In the rows, zero is written as 128.
Turns in one plane each, and the order they were made in; the first pair answered
S:
[108 136 105 139 110 150 131 131  88 146 148 133 133 157 121 131 140 163
 159  85 106 114 135 159 123 166 153 106 125 124 136 109 170 113 126 117
 145 126 141] => [120 131 112 158  89 141 141 135  84 144 145 130 132 150 130 126 149 159
 160  90  98 114 129 147 127 168 152 103 123 109 151 121 163 126 129 107
 132 139 142]
[118 131 105 141 129 117 106 132 129 108 125 115 126 123  97 132 146 146
 149 151 140 137 103 117 167 158 128 157 135 171 130 122 131 135 141 136
 136 119 137] => [117 130 100 128 138 139 102 111 127 112 147 126 115 142 105 144 128 146
 134 133 133 126 116 142 140 155 135 144 139 172  94 111 131 119 133 130
 150 101 144]
[146  98 146 128 124 144  64  90 144 128 101 126 194 127  91 113 112 117
 179 133 129 138 124 176 185 129 146 148 125 204 152 124 138 133 141 154
 156 129 146] => [154  92 139 131 119 163  66  59 135 132 128 140 171 139 118 128  88 111
 160 110 118 118 138 205 145 128 158 123 131 191 113 114 132 123 132 140
 164 112 155]
E:
[ 99 109 136 104 129 135 137 154 148  93 116 128 159 139 100 142 136 127
 147 115 113 152 161 144 104 124 181 111 150 140 108 135 113 108 124 144
 129 140  91] => [111 107 145 121 115 122 141 152 144  93 106 115 164 135 109 136 136 122
 152 124 115 157 159 135 110 118 185 108 148 129 125 144 108 125 127 139
 117 160  90]
[132 143 133 148 135 148 113 101 140 138 156 143  87 133 171 126 123 111
 116 112 141 129 135 133 113 107 155 116 111  83 114 139 134 127 152  99
 113 134 131] => [127 149 129 137 142 142 118 115 140 135 156 146  86 127 169 119 129 113
 114 113 138 135 131 126 118 104 150 122 107  76 116 143 140 129 150  93
 115 137 128]
[114 106 121 138 137 160 122 129 164 129 128 158 132 141 107 174 144 119
 141 118 135 112 111 118 139 155 133 141 136 149 115 124 135  99 153 149
 138 121 122] => [138 100 139 171 108 135 132 128 151 130 108 138 133 129 122 160 149 113
 148 136 135 116 107 101 153 151 136 132 133 124 153 137 121 124 150 137
 113 156 122]
B:
[130 141 148 137 160 122 152 149 122 136  96 142 107 129 102 150 140 158
 132 195 155 148 123 142 162  91 119 129 108 138 141 137 127 122 101 143
 112 135 109] => [123 148 137 133 164 128 162 158 130 136 108 158  95 127 113 153 155 159
 130 185 144 142 119 140 162  91 110 138 107 131 133 143 126 124 108 137
 108 123 103]
[131 156 130 112 132 110 139 120 114 137 124 116 136 118  99 109 115 112
 113 153 136 146 129 147 118 123 131 141 136 115 143 125 173 126 136 137
 140 116 159] => [124 163 116 106 132 113 147 132 122 136 139 134 124 112 109 110 129 115
 110 140 124 144 120 146 119 128 119 149 137 105 130 131 170 125 140 129
 141 103 152]
[100 137 136 105 140 138 106 114 139 135 159 116 124 120 114 166 115 124
 108  99 143 138 145 137 122 144 146 147 118 125 123  97 133 122 126 156
 159 121 121] => [105 138 129 115 130 140 117 115 144 135 170 131 105 117 136 170 125 120
 105  91 130 129 140 134 116 150 142 148 119 110 120 107 127 126 130 135
 152 114 117]
X:
[127 112 153 141  94 146 141 131 131 133 118 157 115 128 179 135 150 125
 135 137 144 126 107 115 127 143 133 124 136 124  96 126 134 135 142 110
 110 137 116] => [114 119 138 120 111 156 142 141 139 132 132 164 117 128 170 132 156 130
 132 130 145 127 109 122 124 145 125 135 134 130  80 121 140 123 141 116
 118 122 114]
[125 126 109 120 132  85 142 157 103 105 123 116 131  98 131 107 136 107
 114 134 117 163 110 135 144  99 106 139  99 116 141 148 130 138 124 129
 118 159 119] => [139 104 119 155 105  94 145 128  98 106 121 113 122 106 159 123 127 101
 121 128 115 144 117 141 129 101 119 116 107 106 138 147 109 142 122 120
 110 168 127]
[132 109 139 102 127  97 134 113 118 135 125  98 169 146  97 140 101 139
 101 139 161 135 138 134 122 115 166 132 138 161 117 122 146 137 102 152
 131 147 156] => [137 102 141 114 118 105 134 103 116 136 128  98 161 146 108 148  98 136
 105 134 161 126 142 135 111 116 170 123 142 159 113 124 136 135 103 148
 131 146 157]
Now pairs of rows:
Between the rows of a pair lie 2 to 3 turns.
[123 129 114 109 122 133 137 120 110 102 153 140 112 146 146 130  93 132
  99 107 112 137 142 139 103 132 129 105 140 109  95 128 141 125  91 113
 121 134 141] => [130 132 129 117 118 102 141 142 103  98 120 115 132 124 132 106 106 125
 112 134 122 159 131 108 136 127 127 119 132 103 141 138 143 148  92 113
 101 166 133]	B E S
[100 106 142 130 142 131 115 138 167 129 110 113 153 138 112 151 129 141
 149 150 150 116 133 136 141 140 125 136 130 161 127 106 111 116 142 148
 149 114 117] => [108  97 144 139 130 135 112 115 158 131 114 111 152 144 126 158 108 138
 145 143 150 108 142 147 127 138 137 119 134 155 120 106 108 116 137 140
 149 114 124]	X X S
[126 135 130 115 133 139 138 131 122 112 132 132 140 131 148 149 145 126
 123  92 105 135 115 125  80 109 120 108 125 112 113 130 125 124 114 127
 142 107 147] => [126 135 129 117 130 139 138 137 127 113 132 136 139 129 148 152 153 127
 126  93 102 132 110 119  85 112 117 118 129 113 116 134 122 123 117 130
 137 107 143]	S E
[144 154 133  93 174  96 157 158  97  98 148 140  76  60 133  94 148  88
  83  96 112 152 117  89 133 123 100 137  91  77 140 151 162 140  76 102
  58 154  94] => [162 137 164 107 168  78 123 125  76 102 106  91 113  75 102  89 107  92
  91 127 149 165 136  94 141 111 129 117  96  97 164 129 162 152  64 126
  60 186 116]	B B
[116 122 136 127 136 125 126 142 145 131 114 116 143 119 110 139 158 114
 150 139 143 133 125 113 158 118 134 144 130 158 155 129 120 133 140 149
 120 142 112] => [105 129 120 124 137 137 136 148 154 128 140 144 121 117 132 151 171 114
 147 118 122 120 120 117 144 126 124 147 131 150 136 134 118 122 146 135
 124 119 105]	E B
